In the data rows, the value 128 means zero.
A hidden rule labels the rows of this table. It goes by one to three of the table's principal directions, not those with the most spread.
{127, 162, 083, 165, 166, 159, 104, 085, 167, 097, 111, 098, 104, 100, 048, 104, 165, 140, 163,
 168, 131, 161, 100, 185, 160, 117, 129, 149, 093, 157, 178, 155} HP
{146, 120, 144, 124, 120, 126, 121, 131, 123, 144, 150, 109, 113, 106, 121, 119, 109, 157, 149,
 137, 145, 179, 138, 113, 127, 135, 118, 119, 149, 177, 116, 156} DG
{093, 114, 089, 094, 130, 167, 166, 128, 119, 109, 085, 175, 160, 099, 147, 091, 167, 095, 142,
 131, 127, 036, 113, 170, 134, 119, 121, 137, 089, 080, 144, 122} DG
{089, 078, 116, 201, 110, 103, 119, 166, 007, 105, 100, 147, 154, 173, 190, 131, 143, 091, 136,
 134, 114, 041, 142, 126, 107, 053, 198, 135, 163, 075, 119, 074} HP
{138, 124, 127, 102, 126, 162, 138, 124, 129, 132, 126, 179, 112, 096, 096, 065, 108, 111, 214,
 202, 181, 185, 113, 141, 150, 129, 118, 100, 133, 184, 124, 145} ML
{104, 117, 140, 139, 149, 166, 156, 098, 148, 101, 141, 158, 107, 136, 134, 123, 165, 124, 104,
 127, 108, 114, 079, 212, 140, 173, 110, 151, 074, 128, 198, 172} HP
{102, 136, 115, 157, 139, 143, 139, 111, 118, 101, 106, 156, 130, 153, 129, 121, 153, 100, 118,
 136, 123, 093, 100, 166, 129, 117, 139, 133, 107, 097, 151, 124} DG
{108, 162, 111, 121, 164, 155, 163, 096, 170, 117, 101, 152, 146, 126, 163, 132, 173, 107, 052,
 088, 089, 044, 097, 176, 095, 135, 117, 134, 083, 041, 148, 141} DG
{092, 075, 083, 115, 108, 120, 159, 176, 064, 098, 097, 143, 167, 148, 126, 105, 117, 083, 148,
 151, 160, 092, 137, 121, 166, 091, 161, 136, 156, 109, 105, 092} HP
{125, 110, 117, 101, 147, 149, 153, 156, 121, 126, 107, 148, 135, 075, 134, 083, 125, 121, 137,
 161, 147, 106, 122, 135, 136, 109, 122, 114, 133, 129, 105, 134} DG
{147, 216, 215, 083, 116, 093, 204, 098, 255, 178, 147, 238, 096, 230, 120, 150, 034, 043, 107,
 131, 126, 186, 101, 197, 133, 239, 103, 050, 097, 079, 108, 148} HP
{120, 093, 121, 102, 140, 161, 153, 143, 095, 137, 121, 159, 134, 072, 163, 073, 135, 123, 149,
 154, 143, 102, 127, 140, 115, 112, 128, 122, 134, 133, 120, 152} DG
{119, 152, 209, 156, 130, 078, 133, 149, 161, 139, 129, 121, 117, 172, 182, 201, 123, 144, 001,
 053, 080, 062, 130, 114, 105, 172, 093, 129, 100, 073, 111, 122} ML
{132, 122, 155, 120, 138, 149, 165, 130, 145, 121, 137, 171, 117, 121, 146, 112, 124, 123, 125,
 147, 134, 132, 093, 174, 127, 152, 111, 105, 123, 132, 135, 155} HP
{143, 136, 197, 089, 116, 120, 166, 156, 178, 167, 127, 143, 093, 082, 148, 123, 090, 161, 097,
 119, 138, 129, 133, 135, 134, 179, 067, 079, 109, 157, 088, 172} ML
{128, 110, 147, 158, 128, 081, 079, 192, 073, 120, 126, 117, 147, 130, 068, 114, 089, 106, 213,
 192, 163, 155, 159, 060, 171, 090, 159, 154, 168, 171, 087, 072} HP
{138, 123, 185, 166, 124, 111, 099, 118, 090, 167, 164, 123, 086, 143, 169, 148, 111, 143, 108,
 112, 098, 151, 144, 105, 084, 125, 155, 111, 137, 149, 128, 133} DG
{110, 113, 162, 080, 113, 097, 181, 159, 128, 153, 134, 181, 179, 180, 223, 168, 111, 071, 056,
 059, 080, 027, 144, 117, 087, 157, 140, 129, 126, 018, 103, 088} DG
{143, 199, 180, 071, 153, 108, 149, 105, 255, 188, 129, 129, 087, 123, 123, 164, 100, 121, 029,
 073, 072, 113, 140, 143, 120, 205, 090, 106, 052, 084, 124, 140} HP
{127, 123, 162, 142, 146, 103, 118, 170, 115, 127, 128, 127, 130, 115, 103, 124, 106, 117, 143,
 155, 129, 122, 135, 107, 147, 119, 139, 136, 132, 140, 103, 106} HP
{139, 138, 115, 122, 127, 134, 107, 114, 148, 129, 129, 106, 118, 113, 112, 132, 139, 152, 133,
 125, 130, 145, 134, 118, 133, 134, 112, 135, 120, 146, 140, 131} DG
{130, 135, 101, 138, 097, 132, 120, 106, 142, 091, 127, 121, 143, 173, 115, 157, 150, 145, 139,
 116, 149, 149, 110, 134, 145, 144, 101, 138, 136, 134, 153, 123} ML
{138, 159, 225, 135, 129, 084, 143, 151, 180, 154, 140, 157, 116, 165, 188, 184, 103, 132, 036,
 078, 091, 084, 126, 119, 097, 183, 089, 106, 112, 079, 100, 123} DG
{154, 102, 112, 193, 117, 105, 070, 144, 057, 097, 157, 053, 131, 143, 099, 152, 123, 180, 158,
 146, 157, 212, 135, 064, 131, 074, 155, 141, 209, 197, 111, 113} ML
{122, 126, 146, 111, 132, 115, 128, 146, 142, 146, 118, 132, 126, 116, 153, 133, 126, 128, 094,
 111, 114, 087, 146, 115, 124, 141, 114, 134, 111, 105, 118, 120} DG
{125, 146, 140, 132, 142, 150, 125, 106, 141, 122, 136, 143, 126, 111, 086, 113, 141, 121, 175,
 146, 127, 142, 107, 154, 139, 145, 119, 143, 097, 152, 155, 145} HP
{133, 124, 095, 093, 096, 110, 118, 146, 148, 131, 112, 106, 145, 125, 109, 136, 119, 138, 155,
 123, 146, 128, 161, 105, 160, 134, 112, 134, 135, 133, 117, 106} ML
{139, 201, 162, 131, 162, 173, 172, 054, 236, 132, 139, 194, 067, 136, 057, 088, 110, 099, 161,
 183, 145, 219, 058, 243, 148, 194, 099, 082, 070, 164, 171, 209} HP
{124, 145, 164, 158, 122, 121, 137, 127, 129, 102, 136, 159, 133, 169, 101, 132, 114, 116, 151,
 149, 160, 163, 095, 136, 144, 150, 106, 127, 136, 149, 124, 142} DG
{098, 117, 126, 130, 130, 163, 168, 092, 123, 126, 125, 179, 114, 150, 175, 113, 155, 101, 099,
 116, 109, 089, 098, 200, 109, 148, 132, 124, 090, 094, 175, 161} HP
{115, 081, 150, 109, 104, 127, 181, 168, 083, 126, 132, 198, 168, 145, 200, 116, 116, 089, 153,
 132, 131, 070, 121, 153, 112, 132, 140, 114, 153, 088, 112, 118} ML
{119, 163, 095, 094, 173, 160, 140, 115, 208, 122, 083, 114, 109, 059, 076, 099, 155, 133, 097,
 138, 118, 093, 114, 168, 162, 138, 096, 133, 058, 117, 144, 145} DG
{118, 142, 147, 138, 106, 118, 130, 129, 108, 119, 120, 175, 164, 170, 146, 133, 128, 101, 154,
 126, 150, 108, 122, 106, 112, 131, 113, 131, 143, 102, 112, 112} HP
{142, 137, 153, 089, 133, 097, 125, 147, 170, 176, 133, 086, 128, 100, 181, 171, 122, 157, 035,
 051, 070, 070, 172, 090, 093, 149, 113, 130, 112, 081, 103, 117} DG
{152, 145, 166, 134, 130, 099, 126, 107, 163, 151, 178, 085, 129, 167, 183, 212, 132, 161, 028,
 032, 057, 120, 133, 118, 073, 167, 128, 138, 128, 084, 140, 136} DG
{139, 102, 099, 139, 104, 115, 098, 133, 094, 133, 135, 098, 146, 136, 186, 155, 151, 154, 124,
 095, 105, 096, 160, 106, 097, 104, 148, 143, 160, 102, 138, 102} ML
{122, 140, 077, 028, 159, 194, 139, 095, 190, 151, 101, 143, 132, 032, 126, 078, 175, 128, 121,
 119, 112, 073, 134, 140, 126, 147, 090, 148, 054, 106, 161, 140} ML
{138, 115, 191, 175, 140, 134, 144, 132, 086, 134, 161, 177, 104, 140, 170, 113, 107, 119, 142,
 161, 128, 155, 097, 155, 091, 121, 151, 092, 157, 146, 121, 153} DG
{105, 114, 102, 147, 149, 158, 148, 121, 115, 107, 102, 122, 108, 103, 133, 111, 160, 132, 093,
 133, 112, 088, 104, 179, 134, 104, 141, 120, 101, 117, 150, 143} HP
{126, 152, 116, 104, 134, 188, 169, 068, 189, 125, 128, 149, 093, 095, 092, 104, 154, 136, 154,
 134, 120, 148, 083, 227, 144, 171, 102, 107, 063, 155, 184, 189} DG
{145, 150, 099, 099, 147, 145, 118, 093, 166, 135, 145, 108, 136, 117, 113, 134, 143, 132, 122,
 110, 109, 151, 127, 124, 113, 137, 131, 144, 118, 118, 149, 131} HP
{137, 114, 184, 105, 118, 138, 176, 128, 154, 152, 160, 180, 125, 123, 196, 130, 122, 131, 124,
 108, 105, 105, 113, 188, 100, 188, 103, 112, 115, 112, 146, 173} ML
{158, 163, 105, 129, 134, 151, 097, 094, 178, 098, 139, 107, 107, 123, 027, 123, 127, 151, 188,
 176, 170, 237, 097, 126, 174, 140, 103, 126, 127, 204, 149, 133} ML
{185, 132, 191, 069, 095, 070, 093, 160, 193, 208, 172, 076, 111, 100, 188, 192, 086, 198, 081,
 056, 088, 137, 205, 052, 097, 187, 084, 118, 142, 136, 093, 118} DG
{118, 092, 169, 091, 105, 085, 137, 183, 087, 174, 132, 157, 164, 139, 227, 156, 109, 097, 093,
 075, 079, 022, 182, 079, 085, 129, 151, 135, 136, 052, 092, 070} HP
{106, 109, 133, 100, 118, 139, 165, 155, 076, 142, 103, 209, 149, 122, 142, 066, 097, 061, 187,
 179, 167, 104, 131, 118, 126, 100, 151, 098, 143, 116, 085, 109} HP
{112, 125, 201, 148, 116, 088, 164, 162, 120, 135, 133, 202, 149, 195, 201, 162, 107, 075, 096,
 105, 093, 048, 120, 152, 101, 155, 140, 116, 126, 049, 113, 098} DG
{142, 121, 089, 153, 153, 169, 144, 102, 136, 081, 141, 088, 116, 104, 089, 124, 157, 167, 126,
 144, 133, 179, 076, 186, 143, 115, 131, 122, 138, 168, 161, 171} ML
{126, 103, 102, 138, 141, 178, 112, 103, 049, 124, 146, 151, 112, 092, 059, 039, 114, 106, 255,
 225, 192, 237, 112, 118, 143, 080, 170, 125, 158, 230, 135, 156} HP
{134, 121, 161, 097, 137, 136, 162, 156, 148, 134, 129, 184, 134, 107, 148, 095, 105, 113, 140,
 161, 157, 127, 113, 140, 133, 154, 097, 110, 135, 130, 105, 146} ML
{113, 136, 054, 105, 154, 173, 090, 083, 143, 131, 098, 065, 115, 051, 099, 103, 194, 169, 105,
 104, 112, 099, 147, 121, 131, 109, 111, 174, 072, 137, 172, 149} DG
{102, 150, 119, 136, 133, 105, 148, 143, 149, 126, 082, 121, 130, 136, 116, 122, 117, 111, 083,
 122, 140, 090, 138, 136, 147, 123, 117, 122, 115, 093, 098, 135} DG
{120, 142, 057, 084, 131, 183, 103, 068, 146, 122, 118, 124, 134, 095, 069, 090, 171, 123, 191,
 142, 144, 153, 127, 129, 146, 129, 118, 165, 085, 155, 181, 134} HP
{136, 131, 093, 110, 139, 133, 109, 127, 140, 132, 115, 092, 130, 095, 122, 127, 142, 146, 112,
 118, 119, 115, 146, 106, 127, 109, 129, 136, 126, 121, 125, 115} DG
{133, 116, 137, 143, 126, 105, 107, 154, 080, 121, 138, 134, 158, 154, 144, 137, 114, 114, 136,
 135, 142, 133, 137, 066, 111, 099, 148, 137, 176, 119, 096, 089} ML
{113, 123, 118, 132, 131, 135, 137, 140, 128, 116, 102, 132, 130, 106, 121, 113, 143, 129, 136,
 139, 132, 091, 125, 153, 147, 123, 118, 133, 109, 122, 133, 133} DG
{089, 089, 142, 141, 112, 116, 196, 172, 063, 111, 106, 205, 162, 182, 193, 106, 103, 061, 115,
 145, 151, 069, 112, 156, 120, 108, 156, 101, 164, 069, 091, 120} ML
{151, 177, 145, 196, 143, 112, 099, 137, 202, 073, 110, 128, 082, 154, 012, 124, 104, 142, 187,
 227, 189, 227, 082, 172, 214, 146, 091, 107, 130, 201, 136, 133} HP
{130, 118, 094, 112, 106, 128, 134, 119, 117, 129, 129, 099, 144, 135, 142, 137, 131, 147, 111,
 099, 142, 141, 141, 107, 119, 122, 121, 129, 154, 128, 118, 142} ML
{141, 129, 173, 065, 089, 125, 183, 140, 173, 156, 140, 200, 141, 143, 182, 125, 092, 114, 137,
 118, 151, 124, 127, 144, 119, 194, 077, 091, 134, 113, 105, 151} ML
{107, 134, 137, 158, 153, 173, 154, 106, 109, 098, 115, 191, 105, 126, 091, 075, 136, 090, 174,
 195, 156, 147, 069, 188, 146, 117, 137, 107, 104, 155, 149, 152} DG
{122, 124, 157, 164, 158, 149, 154, 125, 103, 131, 126, 166, 109, 110, 175, 105, 139, 117, 109,
 143, 106, 092, 098, 179, 090, 108, 149, 101, 124, 105, 131, 152} HP
{111, 128, 132, 067, 127, 146, 152, 133, 142, 154, 102, 187, 136, 109, 174, 100, 131, 095, 103,
 121, 128, 064, 140, 117, 113, 143, 106, 118, 095, 084, 116, 114} ML
{125, 111, 154, 198, 137, 105, 116, 145, 084, 100, 147, 100, 115, 161, 119, 154, 121, 142, 109,
 135, 123, 153, 110, 129, 132, 108, 155, 133, 156, 150, 127, 127} DG
{138, 143, 138, 077, 124, 085, 122, 131, 162, 166, 149, 094, 183, 161, 218, 221, 144, 130, 005,
 000, 036, 028, 173, 061, 058, 154, 129, 164, 118, 008, 116, 073} DG
{146, 087, 055, 205, 131, 138, 079, 117, 034, 082, 151, 044, 134, 128, 096, 124, 152, 174, 180,
 160, 150, 210, 123, 111, 126, 042, 191, 148, 210, 191, 143, 131} DG
{104, 081, 065, 124, 086, 113, 158, 176, 056, 075, 103, 135, 199, 166, 086, 104, 105, 087, 215,
 173, 203, 144, 130, 112, 183, 084, 153, 138, 198, 138, 089, 100} ML
{120, 155, 236, 141, 152, 105, 208, 144, 176, 132, 148, 244, 130, 210, 196, 154, 088, 053, 055,
 120, 094, 083, 070, 199, 095, 192, 125, 086, 113, 040, 114, 134} ML
{121, 122, 156, 102, 120, 109, 161, 148, 135, 148, 130, 157, 154, 145, 193, 148, 119, 109, 080,
 086, 103, 066, 139, 126, 099, 150, 121, 124, 127, 067, 109, 121} DG
{140, 121, 207, 178, 130, 105, 133, 150, 106, 137, 155, 146, 112, 147, 187, 158, 114, 143, 097,
 115, 101, 113, 115, 139, 090, 137, 133, 105, 147, 121, 115, 136} DG
{143, 143, 050, 077, 125, 131, 087, 096, 190, 134, 125, 043, 134, 102, 081, 146, 153, 171, 110,
 091, 125, 160, 167, 093, 152, 143, 103, 174, 111, 140, 155, 129} HP
{123, 167, 122, 088, 133, 118, 134, 087, 182, 152, 138, 121, 149, 169, 156, 185, 146, 105, 042,
 037, 060, 076, 138, 116, 089, 162, 132, 151, 084, 042, 149, 103} HP
{118, 103, 155, 065, 108, 081, 159, 211, 135, 154, 104, 171, 164, 133, 171, 125, 077, 084, 112,
 129, 140, 061, 171, 084, 146, 143, 117, 118, 144, 076, 063, 078} HP
Here are more rows. What is the label of each one?
{107, 136, 057, 099, 140, 155, 162, 125, 179, 087, 076, 106, 141, 098, 087, 108, 159, 137, 097,
 130, 153, 097, 108, 172, 178, 131, 089, 137, 097, 112, 139, 150} -> ML
{125, 132, 079, 120, 134, 162, 114, 114, 138, 108, 100, 125, 127, 086, 090, 084, 155, 140, 178,
 169, 165, 140, 122, 140, 156, 115, 105, 139, 117, 158, 146, 143} -> DG
{123, 081, 031, 095, 097, 143, 120, 130, 075, 109, 118, 073, 171, 109, 124, 127, 156, 145, 159,
 107, 136, 116, 157, 099, 138, 080, 157, 152, 159, 130, 134, 100} -> ML
{136, 145, 094, 090, 171, 201, 122, 076, 146, 154, 120, 139, 105, 034, 123, 073, 173, 131, 154,
 141, 095, 108, 118, 159, 095, 108, 140, 122, 074, 132, 166, 147} -> HP
{158, 131, 208, 144, 157, 129, 118, 118, 124, 180, 180, 125, 085, 092, 179, 141, 117, 158, 094,
 105, 072, 140, 128, 127, 064, 141, 144, 105, 122, 145, 129, 156} -> HP
{122, 130, 071, 110, 129, 143, 107, 126, 112, 111, 102, 112, 157, 104, 082, 108, 147, 118, 176,
 145, 144, 119, 137, 098, 148, 090, 141, 148, 127, 130, 125, 093} -> HP
{092, 072, 106, 106, 073, 131, 176, 146, 057, 127, 114, 176, 154, 167, 179, 107, 116, 088, 157,
 126, 156, 094, 140, 142, 132, 119, 148, 114, 151, 110, 118, 124} -> ML
{094, 123, 083, 122, 136, 175, 147, 111, 088, 104, 098, 195, 143, 111, 044, 036, 129, 053, 255,
 226, 183, 152, 102, 174, 174, 095, 162, 133, 111, 161, 147, 131} -> HP
{156, 115, 078, 173, 127, 128, 097, 110, 085, 098, 159, 037, 138, 132, 101, 161, 144, 180, 135,
 112, 124, 196, 122, 106, 114, 076, 168, 134, 189, 167, 133, 130} -> DG
{138, 185, 182, 104, 115, 087, 156, 110, 226, 170, 137, 133, 111, 179, 157, 191, 098, 124, 033,
 053, 086, 112, 139, 141, 107, 202, 093, 103, 093, 071, 116, 141} -> DG
{123, 125, 220, 153, 126, 100, 169, 164, 132, 139, 134, 168, 105, 154, 183, 151, 094, 125, 062,
 114, 116, 097, 109, 150, 113, 160, 108, 088, 126, 110, 096, 145} -> ML
{125, 131, 123, 083, 129, 106, 158, 129, 127, 159, 144, 133, 180, 156, 170, 153, 112, 084, 087,
 067, 086, 086, 154, 099, 084, 130, 162, 140, 141, 050, 103, 105} -> HP
{138, 210, 192, 121, 133, 088, 152, 115, 255, 159, 124, 166, 074, 178, 053, 141, 058, 087, 127,
 156, 133, 189, 118, 186, 180, 211, 098, 087, 076, 133, 121, 148} -> HP
{121, 127, 158, 163, 133, 132, 144, 117, 112, 110, 145, 122, 127, 149, 150, 161, 146, 144, 081,
 092, 103, 112, 097, 148, 106, 137, 125, 129, 121, 119, 141, 147} -> DG
{138, 184, 165, 084, 144, 120, 159, 139, 235, 153, 096, 160, 099, 105, 098, 125, 097, 109, 099,
 138, 119, 106, 121, 157, 155, 170, 089, 082, 074, 105, 101, 123} -> DG
{134, 113, 178, 147, 125, 113, 126, 136, 123, 148, 152, 124, 097, 136, 182, 152, 120, 154, 074,
 102, 104, 123, 133, 129, 103, 149, 121, 117, 129, 131, 131, 145} -> HP
{126, 088, 116, 120, 111, 115, 121, 153, 063, 141, 137, 113, 160, 123, 179, 134, 128, 132, 128,
 102, 119, 098, 161, 081, 097, 095, 156, 140, 167, 111, 106, 106} -> DG
{139, 121, 123, 125, 122, 117, 123, 134, 129, 120, 141, 094, 147, 134, 149, 162, 137, 158, 087,
 089, 119, 123, 132, 101, 115, 132, 114, 141, 148, 118, 121, 126} -> ML
{152, 144, 208, 156, 122, 103, 134, 134, 167, 132, 160, 141, 095, 169, 166, 174, 104, 160, 066,
 108, 124, 159, 105, 132, 112, 179, 087, 098, 139, 138, 119, 151} -> HP
{137, 153, 170, 079, 134, 094, 158, 150, 177, 162, 134, 186, 144, 172, 167, 139, 075, 073, 074,
 116, 127, 119, 139, 094, 108, 162, 121, 104, 139, 066, 080, 100} -> ML
{131, 206, 162, 059, 172, 156, 193, 072, 247, 193, 125, 219, 082, 117, 092, 069, 076, 044, 131,
 162, 118, 166, 106, 204, 122, 188, 127, 073, 058, 100, 128, 178} -> HP
{158, 155, 179, 173, 131, 090, 086, 126, 153, 126, 163, 092, 109, 168, 129, 194, 119, 166, 083,
 099, 105, 164, 124, 094, 112, 149, 115, 132, 143, 139, 127, 114} -> ML
{133, 139, 151, 165, 165, 146, 142, 111, 137, 114, 141, 114, 101, 116, 132, 142, 146, 149, 073,
 116, 095, 128, 086, 169, 108, 126, 134, 113, 112, 128, 145, 156} -> DG
{130, 109, 110, 120, 109, 129, 143, 127, 125, 120, 138, 097, 132, 128, 127, 142, 130, 153, 121,
 107, 131, 144, 129, 139, 138, 136, 122, 128, 140, 145, 134, 148} -> ML
{157, 146, 176, 216, 175, 187, 116, 053, 133, 124, 182, 123, 031, 093, 105, 094, 145, 188, 148,
 181, 130, 253, 057, 220, 101, 140, 125, 096, 120, 235, 191, 244} -> DG
{129, 140, 061, 123, 125, 124, 088, 129, 140, 087, 112, 067, 152, 118, 006, 119, 131, 139, 197,
 166, 180, 196, 136, 090, 200, 109, 120, 170, 139, 186, 128, 110} -> DG
{115, 164, 054, 056, 135, 165, 129, 088, 179, 140, 089, 142, 139, 091, 052, 076, 138, 086, 188,
 154, 146, 132, 141, 135, 162, 126, 126, 139, 078, 123, 144, 117} -> HP
{122, 152, 150, 175, 153, 160, 160, 094, 146, 105, 125, 155, 100, 129, 132, 124, 153, 131, 108,
 134, 109, 118, 068, 213, 114, 136, 123, 101, 098, 121, 159, 172} -> DG
{139, 107, 122, 103, 112, 091, 086, 168, 106, 146, 130, 100, 150, 134, 158, 164, 120, 132, 107,
 099, 106, 092, 179, 044, 119, 107, 147, 145, 149, 102, 102, 051} -> ML
{073, 120, 087, 118, 152, 190, 199, 111, 158, 072, 082, 206, 136, 115, 079, 059, 168, 066, 183,
 190, 149, 078, 063, 255, 195, 155, 115, 147, 053, 110, 195, 170} -> ML
{143, 090, 165, 219, 111, 078, 092, 160, 038, 119, 174, 110, 135, 188, 157, 166, 105, 131, 170,
 142, 112, 160, 139, 113, 105, 091, 196, 135, 204, 143, 123, 100} -> HP
{124, 107, 024, 116, 127, 136, 118, 128, 091, 080, 117, 068, 192, 135, 094, 136, 158, 129, 138,
 115, 144, 133, 132, 089, 142, 072, 159, 168, 174, 111, 126, 093} -> ML
{111, 128, 134, 142, 147, 127, 161, 145, 109, 102, 114, 140, 152, 139, 137, 130, 129, 109, 084,
 121, 130, 095, 100, 130, 121, 109, 132, 122, 139, 095, 101, 127} -> DG
{111, 083, 147, 140, 114, 110, 156, 185, 059, 125, 116, 158, 144, 131, 164, 108, 100, 103, 145,
 153, 147, 094, 135, 122, 130, 096, 153, 108, 167, 121, 084, 113} -> DG
{169, 174, 084, 134, 163, 143, 073, 083, 205, 121, 141, 008, 092, 067, 031, 144, 151, 215, 109,
 118, 126, 223, 128, 112, 152, 132, 097, 150, 114, 200, 152, 169} -> DG
{144, 113, 079, 171, 130, 129, 047, 110, 073, 106, 155, 034, 119, 113, 037, 128, 140, 173, 200,
 159, 152, 232, 145, 071, 156, 079, 163, 172, 163, 226, 150, 119} -> HP
